Each row has a hidden score. How much does it go up from the first row of each pair to the second? 8 means little or no change, 16 a big rise and 0 a big fall.
[  0  23  -3 -22   8  61  12   8 -27]
[-11  11  49  -3  15   0 -18  -7 -26] >> 13
[-24  11  -2 -12   8  68   7 -19 -58]
[  1 -24  34   6  14  38 -35  20 -13] >> 15
[ -7 -29   0  -1 -16  10  17   2   6]
[ 15  33  -6  25   5  53  23  27 -18] >> 6
[ 33  -8  12 -19  -4  -9  11  24 -12]
[ 19  41  -2  10  -6 -32 -26   4  37] >> 15
[-26  16   2  19  39  15 -10 -37  12]
[-38 -17  29 -21 -22 -64 -60  26  -5] >> 8
[ 41 -22 -21  12 -18  32 -15  -9  13]
[ 44  55  -9  17  28 -14  -5 -39 -23] >> 9
[-36 -35  16 -16  14 -21  -5 -14  33]
[-51 -43  23  18  -5 -22  18  12  61] >> 13
[-60 -54  23 -13  25  10  35  11  37]
[-42   0   0   7  -2 -13 -34  24 -56] >> 4
[ 13 -42  34  -9  -8  59  25 -22 -13]
[-37 -79   5   3  14   4  21  38  77] >> 16
[ 28  13 -50  14  -5 -10  28 -23  21]
[ 39  -2  91 -56 -17  -6 -73 -13  -7] >> 0
[ -2   2  16  -5  18   6 -49 -17   7]
[-24 -17  40  -9   2 -19 -49   4  -8] >> 8
[ 69  43  -8   7 -11  -5   1   5   6]
[-15 -43 -14   1 -10  17  -1  30   7] >> 6
[-24 -28  -7   8  -8 -28  38 -50  21]
[ 75 -10 -14  16   4   8  19   4 -21] >> 3
[ 13 -15  49  -5   2  11   1  -2  24]
[ 54  22  14   1  -5 -27   4   3 -35] >> 6
[  5 -10  37 -32 -22 -27 -30  44 -23]
[-17 -25 -18  13 -11 -16   2   0  24] >> 15
[-70  17 -40  11   4  31 -42  43 -41]
[  9   8 -14 -18   4 -14  55  11   3] >> 12
[-26 -24  -1 -14  24  52 -48  29 -21]
[-57 -20 -40   6  13 -26 -14  66  15] >> 16
[-23  26 -63  15   8 -24  29 -13  19]
[ 28  12  -8  11  -3 -30  -9   1 -28] >> 5
[ 17 -62  11  16  -6  20   4 -46  31]
[  7 -37 -27  18   7 -21  39   5  44] >> 12
[-14  18  11 -21   4  11 -24  45 -35]
[ 34  21   7   3 -10  57 -69 -30 -24] >> 8
[ 27  41 -33   9   2 -25  37 -22  17]
[-46   3   4  -9 -14  -7  23  21  10] >> 5
[  7  -3  33   6   7  21 -63   4  -9]
[-44  58  11 -14  -4  -1  20  16  -5] >> 8
[  7  32 -33  13  -5 -46   9  -2  -4]
[  5   5 -18  -4 -12  26 -13  15  14] >> 4
[ -4   1   2 -12  -1  13 -30  -5  -7]
[ 48 -32  25 -26  -1   5  23  30 -19] >> 6
[ 14  14  23   1 -12  16 -15  11   3]
[ 12  25 -38  14 -16 -47 -15 -26  17] >> 14
[ 40  -7   0 -12 -39  -6  29  -3   5]
[-18 -12   3 -13   0 -21  51  -4  55] >> 13
[ -9  10 -33  14   0  48  -1 -40 -34]
[ 28   3  10 -17   2  10 -33   6 -31] >> 8
[ 15 -26 -26  14  25 -22 -10 -20  10]
[-32  43 -50  11   8 -28 -11 -46  44] >> 11
[-25 -44 -23  -6   6 -46  25 -14  65]
[ 21 -21 -60  46 -25  23  58  44 -12] >> 2
[  7 -30   4  -4  27 -21   1 -32  79]
[-29 -45 -17  13   2 -15 -29  10  10] >> 4
[ 18  -2  34 -20  -2 -13 -19   9 -29]
[ 30  29  21  -9 -40  13  -6 -19  10] >> 10
[-26 -19  20  18  21  36 -29  25  -7]
[ 23   1  12 -37  -5   0  12  26 -38] >> 3
[ -2  38 -32   3   8 -52  12   1 -10]
[-59 -61 -30  15   5 -18  41  23 -22] >> 6
[  3   1   3   2  14  53  -6 -11  -6]
[ 20  28 -20  -7  -5   3  38  26  -5] >> 10
[ 60  64 -33  13  -8 -23  26  -1 -13]
[  7 -66 -61  43  22  85  19  -2  16] >> 6
[-10   2  56 -65 -32 -44  25  57  10]
[ 39  -4 -17 -13 -10 -12  15  55  11] >> 10
[-39 -30  17   0   7 -22 -15  -4  28]
[ 14  30  24 -11  -9   3  23  38 -62] >> 0
[  1 -25 -17  20 -22  53 -45   7 -23]
[  8 -20   3   2 -21 -32  50  20   3] >> 14
[-51  27 -66  22   7 -30   4   1   4]
[ 30   6 -15  22   8  34 -29  -3 -16] >> 3
[ -5 -82 -31   0 -22 -19  -6  47  34]
[ 44  17  -9  30   0  -5  27 -10 -15] >> 6
[-46  37  18  -4   8   7 -56  65 -32]
[ 38  24  20  18  -3 -12   0 -16  27] >> 15
[ 37  47 -11  33 -18  13 -70 -38 -43]
[-19 -46  -1   6  20  -7 -32  28  -2] >> 10
[-30 -24  26 -17 -18 -36  13  48 -19]
[ 31   8  50 -19  11  17  40 -17   6] >> 6
[-13  10  -1   4  13  37 -13  31 -52]
[-35  49  13  -4  12  53  63 -67 -19] >> 9
[ -2  59  22  -7 -22  10   7 -32 -20]
[ 37  25 -22 -12 -31 -21  -2 -21 -25] >> 9
[ 52  34  34   6   2   7 -40 -51 -17]
[-26 -10  12 -14   5 -47 -14 -11  35] >> 14
[  2  23  12  -3  27  39 -58  -3 -11]
[-13 -13  44 -26  19  44 -60  61 -18] >> 5
[  3  37  16 -16 -19  38  26  39 -14]
[ 39 -18 -26  13 -28  -2  16  28   0] >> 14
[  2  24 -42   2  31 -16  -5 -46  -5]
[-39 -26   6  20   1 -12 -20 -30  18] >> 11
[  0  56   2 -16  -4 -25 -52  44 -69]
[ 45 -18  62 -39 -14 -38  24  -8  -8] >> 11
[ 23  14  36 -15 -20 -21 -99  69 -12]
[  4 -10  51  -2 -10  31 -30   6   2] >> 7
[-16  31  29   9 -15  28 -34  14 -13]
[-20  10   3 -25  18 -59 -27   1  13] >> 12
[-16 -38 -20   4 -24 -12  18  48  37]
[-29  47  17 -15 -20 -19 -39 -10  -4] >> 4
[ 48  35 -18  16  13 -21  25 -29  18]
[-17  31  34 -33  -8  33 -57 -54  14] >> 0
[ 56  -7 -27  31 -24  92  70  -1 -17]
[  4   6  41 -21   0  27 -59  15   0] >> 9
[ 14  23 -20  11  13 -33 -10 -12  -9]
[ 43  45   2  15 -17   0  -4 -22  20] >> 8
[-45 -38 -30  20  27  11  27  -2  53]
[-22  15   4  11  24  28 -11   2 -39] >> 0
[ 6 15 19 -2  0 -5 -7 -2 18]
[ -2 -21 -14   5  29 -36 -76  27  44] >> 12
[-25  17 -44 -23 -17  -8  28  -3 -31]
[ 37  55 -17  11  17   8 -10  20 -53] >> 8
[ 31   9   0  -5 -13 -46  39  39 -50]
[ 30 -25 -23  14 -39 -39 -25  39  22] >> 15
[ 32   1 -31  12  -7  21  38   3 -13]
[-51  -2  -1  -5   8 -58  16  10  11] >> 13
[ -7 -71 -13 -13 -21 -18  39  63 -19]
[-43  -4  -9  18  21 -29  40   1 -22] >> 11
[-25  25  31 -17 -18   8   2   0  -2]
[-48   7   9   7  10 -13 -51 -15   2] >> 12
[ 25 -23 -60  13  -9  33  34  -5  33]
[ -7  33  -3  -4  28 -46 -57  36   0] >> 9
[-34  38 -45  -5  -5  35  12  16 -41]
[ 28  41  10  -3 -11  37  -1  -6 -25] >> 9
[  0 -54  17   9  28  -5 -12 -79  74]
[  3  37   5 -18  -2 -12 -15 -16   2] >> 1
[15 -8  0 30 18 33  8 25  4]
[ 22  51   4  -7  -8 -29 -57 -30 -40] >> 5
[-59  62   7   2   5   7 -14 -16 -10]
[ 77 -42 -48  33  16  58  52 -26 -16] >> 7
[ 43  16  26   9  -1  48  -1 -73 -17]
[-36  32 -21  -5 -11   0 -13  48 -16] >> 10
[ 28 -12  -2 -19 -14 -11   8  45 -65]
[ 26   3  17   7  -9 -26  -8  -4  32] >> 16
[ -7  22 -44  14   4 -46  22  29  -9]
[-28 -10 -38  19  19 -12   5  17  16] >> 8
[-26  41  17 -28  -7  38 -32  10 -11]
[ 66  54 -16  -1   3   6  12 -18   2] >> 13
[ -4  46  74 -12 -21   9 -46  -6 -26]
[  1  10  67 -27  17  28 -52  28 -52] >> 4
[ 63  21  -4 -15 -19  12 -32 -41 -22]
[-33 -26  -4  11  -7  23 -49   9   2] >> 11
[ -4  29  -5  -4  10  48 -11  13 -42]
[ 20  50 -23  -7  18  -4 -42  19  -6] >> 14
[  4  46  19   2  -7   4 -49  -8 -18]
[ 14  -2 -27  12  -3   5 -15  -2  44] >> 13
[-13   4 -36 -21  11 -25   1 -36 -21]
[ 9 -3 12  6 -1 59  7 29 33] >> 9
[-12  23 -13   3   8 -58   1  27 -49]
[-20 -10   3 -13  -2 -28 -14  93   3] >> 9
[ 13  49 -12  18   1   3 -29  11 -38]
[ 21 -16   4 -26 -33 -40 -15  21 -24] >> 8
[ 14  23 -49   8  11   5  -8 -40  10]
[ 12  -4  -9  17 -23  36  -6   7  -1] >> 6
[ 44   6 -16  22   8  14  22 -40 -17]
[ 19  -9  28 -10  -2  31  25  33  19] >> 7
[-56  52  22  -1  -1   6 -63  14 -30]
[-27 -62 -28   0  -2 -14  -1  21  42] >> 15
[ 11   3  10 -19 -14 -26  65  10 -10]
[-38  27  -6   0 -15  34 -57  11 -19] >> 5
[-23  13 -12  12  16  36 -32  -6 -46]
[-19  12  32  -9   8  34  17  -2 -10] >> 9
[ 13 -15 -23 -10 -32   5  38  14  20]
[-44 -26  26 -15  26  20  36 -59  35] >> 8
[ 46 -55 -22  29 -11  47  12  36  40]
[ 10 -33  -5  21  -8  52  14  46 -24] >> 2
[-33  14 -20  -6  22  20  -8   8  16]
[ 25  49   0  15  -3  -7 -12  17 -33] >> 8
[-39  -8 -31 -31   9 -28   7  29   6]
[ -4  16  61 -18   3   0 -23  41 -36] >> 4
[-46 -84 -21   5  26 -13  36  33  45]
[-10 -19 -44 -27 -18 -62  48  43   2] >> 5
[-14  -5  -8  -6  10  22 -21 -25   1]
[ 36  13  -6  20  17 -53  19 -31  64] >> 16
[ -9 -40 -32  -1  20 -15 -19   9  24]
[-11 -29  26 -18 -36   1  59   2 -24] >> 2
[-61 -12  27 -10   6 -51 -45  14  15]
[ 19  -1 -10  27  12  -7  12 -48  -5] >> 7
[ 17   9 -13  -2  -9  48  -6   0 -50]
[ -2  13 -41  23  25  -9  18  -6 -66] >> 12
[-35  25 -11  -7  -6  -3  11   5 -44]
[-21 -38   9  -6  21  24 -82  34   7] >> 10
[ 45 -11  30 -41 -36 -17  75 -20  -8]
[ 12  25  50 -35  -8   5 -28 -40 -17] >> 6
[  9 -12  50 -25  -8   3 -29  22 -26]
[ 38  21 -52  -1  -8 -49  14  18  24] >> 16
[  3 -27  41 -22  19  12 -29 -42   5]
[-45  44  26 -20 -12  24  33 -21 -15] >> 6
[-57   7  -6 -33  -2 -53  64  30   6]
[-40  30  -7 -17   0  -5  10  39 -74] >> 0
[ 71   1  -3  37   3  21  19 -52  32]
[-56 -36  -8  -8 -11 -30   2   7   7] >> 6
[  9 -46 -32  28  24 -40 -24  14  44]
[-11  41 -27 -11 -16  42  -3 -23 -83] >> 0
[-26 -47   0  14 -24 -22  -9  40   1]
[ 30 -25 -16  19   9  55  15 -39  62] >> 8
[ -5  40 -27 -12   1 -46   8 -18  -2]
[ 29  26 -32   3   0   6 -30   5 -21] >> 5
[-32 -14 -24 -21  -6  10 -10 -22  11]
[ 81  51 -14  54  22 -10 -41 -20 -11] >> 14
[ 28  47 -14  18   1 -11  25   4 -51]
[ 25 -10 -38  -2 -14  21   6  -7 -21] >> 7
[  1  44 -44  -3  16 -10  26  -7 -19]
[ 12 -39  16  -5 -12  -8   4  -9  14] >> 10
[ 39  -6 -20  28  15 -42  31 -63  16]
[ -1 -55  23   3   0  -1  39 -46  54] >> 6
[-53 -61 -15  14  13  -3  -1  36  11]
[-26 -14  -6  -1   7  47 -46  54 -47] >> 0
[-23   9  14  -7  16 -11 -27  14 -13]
[  0 -15 -34 -18  -4 -19  91 -27   5] >> 9
[  1  10 -29  16  19  -1 -14 -26  -7]
[-20 -21 -32  18  12 -40 -35   8 -35] >> 8
[ 78  13  -6   1   5 -22   3 -46  12]
[ -2  36  -5   0 -27  44  13  25 -24] >> 1
[  7  27  11  27  -6 -13  20 -35  25]
[-35 -47 -52   9  27  29   9  50 -14] >> 1
[ 32 -18  -7   3   1  25  56  -6  -1]
[-17  12  29 -22   7  -9 -63  36 -24] >> 6
[ 49   0   4  17 -16  -7   7 -19 -15]
[ 21 -61  -5   1 -17  30  30 -48  35] >> 8
[-31 -46  -1  -3   8 -37  27   7  48]
[ 15  23  55  -9 -23  36 -25  -2 -26] >> 0
[  12    7   15   -8   13  -14   49 -123   50]
[  1 -10  38 -12 -19  27 -25 -22  17] >> 3
[ 66 -15 -34  18 -10  -9  59  15  35]
[  1  -3 -33  12 -11 -39 -40  21 -21] >> 5
[ 53  18 -57  12   7 -23  -1 -17  45]
[ 12  56  -1  30  24 -29 -24   4   4] >> 7
[-37 -47  -4  10   5 -26  10  40  42]
[-19  -2  39  -3  10   5 -24  30  22] >> 4
[ 26 -38 -42   1  -3  38   5  25 -24]
[ 25  22 -23  18 -15 -12   3  -1 -38] >> 11
[ 50 -15 -37   7  16  -9  -2 -13 -54]
[-44   2  22  -8   0  -3 -34  72  12] >> 11
[-17  34   0   4  17  -3   3 -42  -7]
[-24 -19  -8  15  11  31 -69  53 -28] >> 5
[ -6  28  14   0  28  50 -33   2  21]
[-28  -2  60 -28   3 -34 -49  57 -28] >> 7
[ -3   7 -51  13   7  10 -28  28   4]
[  3 -10  51 -19 -27  39   5 -18   5] >> 4
[ 30   7  15 -24   5 -35 -71  23 -45]
[  9   9   1  15   8 -46  -7   3   4] >> 16
[ -7 -25 -35   2   7 -19  -7  41 -12]
[-25 -32 -17  -2 -11 -53 -14  58 -44] >> 7
[ 15  31  47 -32 -12   0 -54  20 -42]
[-12  51 -35 -16  -1  23  14  55 -55] >> 7
[ -7  28  -8 -16  20  39 -41 -32   8]
[-24 -27  21 -26 -36  -1  16  31 -24] >> 7
[-28  25  30 -10   9   8 -43 -30 -37]
[-46 -36   1   8  -1  12  42 -31  -1] >> 12
[ 35  33  25   2 -10  64   0 -28  17]
[-26  67 -15  25  11  33 -22 -26 -76] >> 5
[ -5  50 -27  18  -6  46  25   6 -21]
[ 70 -44 -35   8   7  74  25 -33  31] >> 9
[-15  34  31 -13  -1 -49  -6  -6  17]
[ 21  47  16  -8   5  -8  -1 -72   9] >> 5
[ 43 -15  -7 -12  -1  -3   2 -44 -15]
[-35  -5   8   6  11 -12  -1  75 -33] >> 9
[ 66  20 -18  13 -13 -12  17 -14  15]
[ 54  11  -4 -25 -16  15  86  -4   5] >> 3
[-63  46  -5 -42  15   8 -41  42 -27]
[ 19  15  49   6   2  41   0 -27 -16] >> 11
[  0  10  20  -1  -1   5 -39  33 -19]
[ 49 -23   7  16  17 -16 -42   1   7] >> 13
[-26  11  -7   8 -13 -39  23   1 -42]
[ 44 -22 -64  10 -11 -23  74   1  -3] >> 10
[ 37  -5 -22   9 -17  26  49   6  -4]
[ 30 -11   3 -32 -18  20 -20   7   1] >> 5
[-65 -68   0  -4 -14  20  10  -4  41]
[-49 -10  15   6  23 -37  23 -46  45] >> 13
[ 41 -12   9  29 -36  49  31 -17  36]
[-26 -17  32 -41 -15 -16  -2 -62  10] >> 4
[  0 -41  16  16   1  50  15  -1  -7]
[-24  40  -2 -18   5 -28  29  44 -45] >> 7
[ 46  62  20   4  -6  -1  -6 -65  -2]
[-40  15  -9  22  -3  -1   5  37 -37] >> 7
[-30  15  30 -12  -5  37  22 -71  37]
[ 48 -54  23  -9 -48  -9  -9  23 -55] >> 4
[-37  37  28 -15   4 -34 -42  34 -16]
[-10   8 -42  19  12  36  36   6  28] >> 10
[-11  39 -14  11  22  16  -7 -61  14]
[ 22  28  22  10 -15  61  -2 -29 -72] >> 0
[ 38 -17 -32  31  13  43  49 -44   2]
[-54  -7   7  -4  15 -11 -55  66   6] >> 9
[ 35  44  -6 -11 -10  -9  -6   0 -11]
[-61  30  16 -24 -19 -51 -10  32   5] >> 11
[-19  16   2 -10 -26 -65  47 -19  10]
[ -6 -20 -12   3  -5  32 -25  49 -38] >> 0
[-30  41  21  18  20 -27 -22 -34  37]
[ 74  58  11  13   9  29 -35 -40 -38] >> 0
[ 14   5  32  -2 -12   1 -79  20 -42]
[-53   1  23  -2  13 -20 -20 -19  26] >> 14
[ -1 -41  19  -9 -18 -33  42  32   4]
[ 65 -15 -17  14  18 -19  15 -34 -31] >> 6
[-36 -14  44 -41 -10 -53  82   3  -9]
[-13  15  37  -8  -6  -2 -58 -18  38] >> 11
[-55  34  26  18  31  54 -23  32 -46]
[-15 -65  12   1 -11  10 -39  42  40] >> 16
[ 17 -42 -22  10   1  -7  11 -32  35]
[-27  -8   2   1  -4  11 -46  41 -33] >> 1
[-41  15 -25   6   2 -47 -13 -21 -22]
[ 32 -19   1  -1 -17  22  23  37 -17] >> 4
[  14  -13   28   -4    4   -8 -104   71    4]
[ -7 -31   1  11  12   3   1  -7  -9] >> 8
[  8  27  21 -15   6  35 -31   9 -31]
[  0 -32 -17  16  -9  -9  29  62   0] >> 16
[  0  50 -33  -1   6  64  -1  10 -44]
[ 32 -17 -27  32   9 -11   2   8  50] >> 16
[ 26  23 -23  18   4   4 -28 -10  19]
[-10  18  19   4  13  31 -27  -2  13] >> 5
[ 61   5 -43  25 -20 -22 -12 -36   2]
[-24 -49 -19  -4   6  -5   9 -31  59] >> 9
[  8  34   6  -7  -9  47 -38  14 -30]
[ 37  44 -13  21  17   7   3   3   2] >> 15
[-46 -19  22 -22   4   3 -13 -14 -22]
[ 51  58 -13  -5  -9   6 -33 -14   5] >> 11
[-28 -33  -4  -2  -9 -14  36  -1  35]
[ 30 -13  55  -3   6  -6 -17  38 -32] >> 2
[ 45  32 -35   3   2   0  35 -86  -8]
[-21  86  32  -5 -21  21 -17 -52  -8] >> 6
[-35 -43 -26  10   8   0 -17   7  49]
[ 15  -1 -33  26 -12  -5  10  16  -3] >> 6
[-32   0 -15  -4   2 -46   1  18  14]
[-30   9  -2  23   2  44 -18  -3 -49] >> 0
[-49 -18  61 -55   3 -54   7 -18   8]
[ 33  -6   6   0  -7  11  14  18 -21] >> 6
[  9  26  54 -34 -15  18 -16 -32 -67]
[-31  43  17  -7 -11   0 -19  26 -49] >> 13
[ 73  11  41 -14 -15  19  18 -35 -17]
[-38 -23  33   1   8 -12  -6  17  10] >> 13
[  3 -20  -2 -11   6  -1  -9 -42  61]
[ 15   4  17  21   9  17 -46 -11  19] >> 6
[-29  -5   0 -41 -19 -40  65 -20  10]
[-22  48  13  -4 -18  10  -4  42 -53] >> 3
[-59 -29  26 -25   6 -19 -11  28  23]
[-35 -20 -28  12 -24 -32   9   1  10] >> 11
[ 20  11 -32  10   6 -27   5  -4   9]
[ -1 -55  11   4  14  16 -13  -2  58] >> 9
[ 61  42 -27   5 -11 -43 -11 -16  25]
[  0  -2   4   7  10 -26 -11   0  -8] >> 5
[ 21  22 -16   2 -22  21  -2 -18 -26]
[ 15   9  34 -21 -14  11 -58  -5   1] >> 9
[ 12   3 -45  17  -2 -12  45 -11 -33]
[-15  -8  24  -2 -37 -61  34  39  22] >> 14
[ -4  21  -3   7  25 -34 -33   3   5]
[  4  10  42  21  11  91  40 -67   2] >> 1
[  8  -8   9 -21  -6 -16  12  41  16]
[-37 -72  -5  -3   2 -33  24  27   1] >> 9
[-20 -33  -9   2   7 -43   7   3  70]
[ 75  13 -14   8  -8 -57  17 -38  46] >> 8
[ 16   0 -39   0 -20 -12  11 -21   1]
[-42 -51  -7  30  20  13  20  -7  38] >> 12
[62  8 14  3 -3 -2 29 -7 -7]
[-24 -43 -31  16  -5 -16  17 -10  46] >> 14
[  7  15  31  13  13   1 -15  -2 -64]
[  1  52  -8  -2  29 -33   1  -3 -43] >> 10
[-25  22  -8  -2 -25 -18  -4  23   7]
[ 31  -1 -10   1  -4   9 -21  10 -22] >> 4
[-52 -15  40 -13   8  31  -2  77 -49]
[-30 -67  48   0  -1 -23  -5   8  23] >> 16
[ -9 -16   0  -5   6  11  51 -26  31]
[ 29  48   6  -2 -10 -27 -19  -2  -6] >> 8
[-53 -11  20   9   2 -17   1  29 -24]
[ 59  19 -24  -5   4  18   7 -14 -23] >> 5
[ 47  37 -19  24   6 -21 -10 -25 -14]
[ 28 -32   3  17  -3  31  36  21   7] >> 6
[  2  42 -32  -6  23  48  55 -21 -49]
[ 50 -11   3  15  -8  17  35 -76  80] >> 16
[-23 -14 -23 -14  27 -52 -31  42  29]
[ 14  10 -11  14   0   1  -7   5 -27] >> 3
[-38  14  -9  19   7 -40  -2  11  42]
[ -5  17 -49  26   6 -24   8   1  15] >> 6
[-57  12 -33  -7   0 -25  65 -52  18]
[-12  46  60 -34 -27 -41 -15  52 -12] >> 5
[-27  39   6  12  15   6 -43  31 -34]
[-47  -4  -1 -19  19 -13  -8  -9  31] >> 11
[ 16 -10 -37  29   1  26   6 -19  33]
[  6  27   9 -19  -6  45 -34   0 -14] >> 0
[ 39 -27   8  26  -3  13   3 -25  45]
[-45 -67  10  -1 -20 -24  31  -5  23] >> 6
[-18 -37  13   8 -10 -21  -8  27  11]
[-48  64  34 -16 -10  40 -32 -71 -68] >> 0
[ 28  31 -19   1  10  50   5  44 -20]
[ 10  -4  25 -50 -39  28  80  30   4] >> 7
[ 36  28   6  -7  -6 -11  49 -58  18]
[-17 -27 -41  16 -22 -49 -23   1 -20] >> 9
[ 83   4   5  23 -22 -19  48 -34  38]
[ -9  22 -15  17  19 -54   8  25 -16] >> 6
[ 24   2  32   0 -47 -46  34   5  28]
[ 16  20 -11  -9  -5  -7 -26 -41 -13] >> 2
[ 17  20   6   4 -14 -17 -13 -46  44]
[-10 -30  -1  13   9   2  39   4  25] >> 6
[ 66 -16   3 -16 -42 -11  20  12  33]
[-38 -48 -13   1   0 -70  27  22  46] >> 14
[ 26  16  17 -36 -34 -11  30   9   3]
[-20 -28 -31   0   0 -39  29 -35  30] >> 15
[ 39 -26 -47  23  -5  50  40  29 -38]
[-10 -35  26  12  20  46  -3  11   5] >> 11
[-49 -59  -4  -4   7  -5  -3  26  45]
[ 30 -23  22 -18  -2 -22   8   0 -11] >> 4
[-21  12 -11  -4   1   5 -45  49 -21]
[-21  12   7  -8   3  43  -6  -1 -23] >> 5
[-29 -44   5   3 -10   0   8  22 -11]
[-35 -76 -25  16  15  -4  13 -21  58] >> 14
[-24  15  -4  -4   8  31 -35  21 -22]
[ -4  23   4  24   8  77 -65 -14 -41] >> 6
[-17  -9  18 -13  -7  11 -25  82 -19]
[ 23 -16 -20   6   8 -13  19 -10 -19] >> 11
[ 22  23  63 -31 -27  -5  77  -6  -7]
[ -9 -18 -46  25   5  35  27  28 -22] >> 9
[ -1  48 -48  -8 -10 -44 -23 -18  -8]
[  9  -6 -29 -15  22 -66  11 -20  41] >> 12
[ 29 -37  66 -18  -9 -12   7  38  -6]
[-43 -35 -16  -1  22  -3  -4  -2  52] >> 13
[-56  39 -40 -21   0 -50  14  21  32]
[  7  15 -31  12  -4   4 -29   6  16] >> 6
[  0  36  24  -5  23   1 -64  62 -20]
[  7  29  23   7  -7   5 -27 -64  32] >> 13
[  7 -69 -45  32 -11  30  -3 -16   4]
[ 21 -21 -42  34   7  37  25   8   8] >> 8
[ 66  49 -44  34  15  19 -17 -51 -41]
[  2  16  -9 -12  -1  24  17 -34  36] >> 10
[ -9 -45   3   5  16  -6  -1 -10  38]
[ 24   0 -28  27  -2  30 -34 -36  49] >> 8
[-25  -2   4 -11  23  18 -62 -66  35]
[ 25  18 -51   3   9  -3  -5 -52  27] >> 10
[  9  26 -34   4  10 -30  11 -31  -4]
[ -3  20   7   6   6  -8 -21 -48 -16] >> 6
[-65 -31 -35  -2  26 -59   8  73  49]
[ 36  30  16  15  -7  60  43  -9 -57] >> 0
[-15  -4 -30   8  -4 -59 -41 -22   4]
[ 36  11   3 -10 -19 -14  24  21  13] >> 4
[-13 -31  72 -16   3  15  32  -4  34]
[ -6  -5   3 -27   4 -72 -20  21   0] >> 10
[-13 -33  -8 -16  -5 -11  19 -13  74]
[ 42   2  19 -13 -14  45 -56 -34 -27] >> 0
[ 54  -3  33   1 -22  15  21 -17  -9]
[  7  13  62 -36  12  25 -39  49 -15] >> 4
[ 27 -64  21  25  11  79  -4  -6  28]
[ -3 -19  27 -31   1 -28  43 -14 -10] >> 7
[-91 -18  57 -29  24 -45 -16 -37  33]
[-10  -2 -29   6  -5 -28 -20 -44   1] >> 7
[ 29 -12   7  -5   7  -2 -20 -12 -22]
[ -8  26   2 -17 -17 -36  31  20 -24] >> 9
[ -9  71  -3  26   8   1 -39 -43   4]
[-21  46  19 -14  12  35 -38 -44  11] >> 3
[  0  25 -13  13 -30  78  34 -53 -34]
[ 54 -15  20  -9 -40  38  58 -20   0] >> 11
[ 20  12 -80  39   8  81  -3   7  -4]
[ -2 -14 -23 -14 -15  39  37  48 -27] >> 4
[-22 -66 -34  32  30  42  31  15  23]
[ -2  14  26 -14  11  29 -44  25 -48] >> 0
[-15 -10  -5  11   0 -76  11 -41  18]
[-22  -5 -20 -17 -19 -54 -16   2  27] >> 5
[ 48  79 -11  -9  -5  41 -13 -17   2]
[-43 -41 -53   6  -1 -43   3  24  69] >> 16
[  3  23  16   9  10  -2  25 -26  39]
[ 24  16  23 -22  -6 -45  21 -33  25] >> 7
[  2  57 -38   4 -17 -38 -16 -16  -6]
[ 60 -21  35 -27 -16  18  47  -2 -19] >> 1
[ -4  20  27 -15   9  69 -22 -24 -47]
[ -1 -27  -5  -4   3 -29  20 -18 -17] >> 16
[-29  52 -17  21  27 -47   4  -5 -15]
[ 10  21 -47  15   0 -69  -2  -6  10] >> 11
[ 36   8   0  25 -23   9  15  19 -24]
[ 52 -20  20  -9 -20  -4  22 -68  11] >> 9
[ 37  24 -13  10  -5 -21 -44 -42  17]
[-96  22  52  -4   0 -17 -48 -46  53] >> 9
[ 10  -6 -24   8  21 -36  12  20  25]
[-27 -43  32 -15 -16  11  33 -61  43] >> 5
[-36  54  -5 -13  -3 -68 -37  63 -42]
[-10  20 -24  28 -18   6 -14  21 -31] >> 8
[-19  -1 -26   3  24 -19  14  -4  14]
[-10 -58  14   0 -21   2 -38 -63  28] >> 8
[ 40  -3 -22  37 -24  -1  22  19 -15]
[ 17 -23 -54  42   2  28  20  15 -23] >> 6
[ 41  23   2  -7  10  63  -6  -4 -43]
[-30 -34 -27  18  29 -29 -25  40  32] >> 16
[ 11  51 -16   2 -14  38  36  20 -61]
[-26  17 -20  30   7 -10  13   0 -18] >> 16
[-26  26  77 -48  -7  -5 -75  37  -8]
[ -4  -9 -41   9  13  -6 -12 -85  11] >> 14
[-12  -4  23 -37  -4 -33 -22  47 -39]
[ 11  21  22   5   2  37 -16 -28 -10] >> 9
[ -5   7  99 -30 -14  13 -75  23 -62]
[-49 -47  -3  -7  19 -12 -21  48  18] >> 16
[ 12 -38  46  13  -9  17  47 -21  30]
[  8  21  26   1  -4   2 -66 -14 -16] >> 4
[ 37   2 -46  23   9 -19   8  -5  40]
[  0  81  68   8  20  51 -47 -47 -28] >> 0
[-10 -26 -39  -9 -12  90  13  29   0]
[ -8  14  22 -11  19  35 -27  14 -20] >> 10
[ 18   8  26  -1 -17  37 -30 -74  21]
[ 53  28  -7 -13 -39 -15  22  11  -9] >> 8
